(in the rows, 128 means zero)
One hidden turn or mirror swaps the rows below in pairs. Which row is each named row swapped with?
The rows were stretched afterwards, more along some directions than others.
kulo: [118 129 127 135 138 107 147 154 170 121 127 117 142 145 104 135 131 110
 131 153 116]
zugo: [135 146 137 128 170 135 148 163 138 129 109 113 144 140  89 136 146 119
 144 127 107]
riro: [133 143 120 135 161 100 156 121 146 117 103 140 143 152  70 140 154 120
 134 136 108]
Vom: [127 125 128  98 139  91 145 150 129 102 120 149 138 151 124 118 123 122
 145 123 113]
Nede: [145 132 115 133 144 128 148 114 144  90 118 162 129 158  99 123 130  88
 120 128 123]
dok: [143 152 133 109 169  85 160 138 139 110 119 141 137 142  84 123 147 105
 113 123 106]
rovuv: [153 144 119 137 148 131 141 112 145  97 112 138 131 155 116 126 136 100
 133 126 114]
figon: [151 144 129 138 159 126 145 114 138 101 115 144 133 147 110 127 133 116
 134 114 120]
Gozin: [153 143 129 132 170 131 143 136 158 124 102 136 148 142  89 116 145 107
 124 163  95]
Zut: [146 136 140  98 161 101 176 149 148  94 116 125 140 154  94 102 156 116
 134 119 137]
pudav: [124 136 133 144 138 106 145 142 166 115 126 118 144 139 100 132 128 110
 129 145 126]
delu: [154 149 130 134 173 135 135 136 151 131  98 131 157 137  97 119 142 111
 130 157  98]
tekin: [132 140 115 141 162  97 156 112 152 110 105 138 136 147  82 135 157 117
 128 129 120]
gama: [153 131 120 137 153 137 139 121 138 107 110 141 129 156 109 122 133 109
 131 125 107]
fov: [162 150 123 123 165 128 137 127 140 108 107 138 121 150 110 127 124 109
 137 115 116]
Dizon: [145 151 131 132 170 133 131 131 150 127 105 142 153 138  95 118 144 110
 127 159  91]
Fefu: [147 129 136  95 149  93 146 163 134 104 123 140 129 160 121 120 125 119
 149 124 109]
zolok: [152 133 134 107 161  90 183 150 157  82 123 128 132 162  97 105 155 109
 129 120 135]
vufo: [146 148 140 100 170  78 167 139 134 107 120 145 142 144  84 115 141 106
 114 116 111]
kesun: [139 145 120 130 152  96 156 113 157 101 109 139 140 155  77 132 157 108
 130 127 116]
Bupor: [126 120 126 108 131  94 145 158 125 108 128 153 134 155 118 121 120 118
 131 127 110]
fos: [121 139 137 108 164 111 145 147 145 127 129 108 147 137 124 106 140 129
 138 111 133]
pazul: [148 144 127  94 129 108 165 163 131 105 104 141 133 168  79 114 144  96
 120 108 121]
bamot: [129 134 125 108 136 137 143 153 162 129 118 118 135 154 115 121 160  89
 129 121 132]
ren: [155 148 131  83 131 102 159 169 135 107 106 125 138 162  98 111 153  93
 138 102 129]
zedoz: [117 133 128 146 134 114 133 151 161 130 124 126 144 137  97 141 125 112
 128 146 110]
sudop: [152 153 134  86 132  95 157 166 138 105 103 135 142 164  87 114 148  95
 135  93 125]
Godep: [144 139 115 138 161 122 146 109 143  93 112 152 128 151 105 131 128 102
 130 132 114]
rodur: [131 124 127 109 131  95 141 160 126 103 134 135 133 154 128 122 120 120
 133 115 116]
meviz: [158 160 132  85 134 104 169 159 141 105 109 133 133 166  86 118 159  93
 133 101 126]
bab: [142 152 143 105 164  85 158 137 138 104 125 148 140 144  86 117 140 103
 114 123 103]
fesu: [127 133 124 116 137 136 149 141 158 117 121 121 135 157 119 117 164  83
 131 134 125]
bipiv: [132 136 126 112 141 136 147 147 163 127 117 126 135 156 112 117 149  86
 133 121 124]
masoz: [130 131 120 107 128 100 146 156 131 100 122 151 145 165 118 135 135 115
 136 135 111]
daf: [137 142 126 111 136 144 148 154 158 132 117 129 133 152 105 118 152  88
 134 133 125]
posi: [142 135 125 109 140 143 157 147 153 128 112 123 128 157 108 118 150  88
 127 122 124]
giter: [157 146 161 122 170 112 147 160 134 123 103 117 147 143  76 118 138 122
 145 104  96]
Fela: [132 126 125 112 140  92 145 154 133  96 118 150 141 157 117 128 122 121
 140 141 108]
zopif: [138 143 121 139 177 133 146 161 136 132 102 131 138 140  84 138 148 122
 136 132 102]
kezes: [140 149 134 109 163  87 157 138 133 116 125 145 132 137  89 120 144 105
 112 117 111]
Liba: [159 149 130 132 161 135 141 137 156 125 105 130 148 147  96 118 145 109
 130 162  93]
gafes: [158 149 131  88 132 107 161 168 140 105 106 130 135 173  72 118 148  89
 131  97 121]
mus: [147 143 127 134 150 130 137 120 145 100 109 135 133 145 119 129 122 104
 142 124 110]
lageg: [130 127 134 111 140  99 142 164 124 109 132 144 146 154 120 124 117 131
 147 127 112]
supa: [145 149 118 135 163 100 155 115 152 106  95 140 137 147  67 134 158 108
 128 124 114]
tusir: [119 140 139 131 168 130 139 156 131 137 111 110 146 139 100 130 142 118
 143 119 111]
gon: [145 134 148  98 153  95 173 150 144  93 111 118 145 162  97  95 147 117
 136 111 137]
gigog: [126 130 129 148 140 105 147 151 162 116 121 119 140 147  94 136 126 114
 132 149 112]

fos pairs with giter
zopif pairs with zolok
Bupor pairs with rovuv
zedoz pairs with kesun
Vom pairs with mus

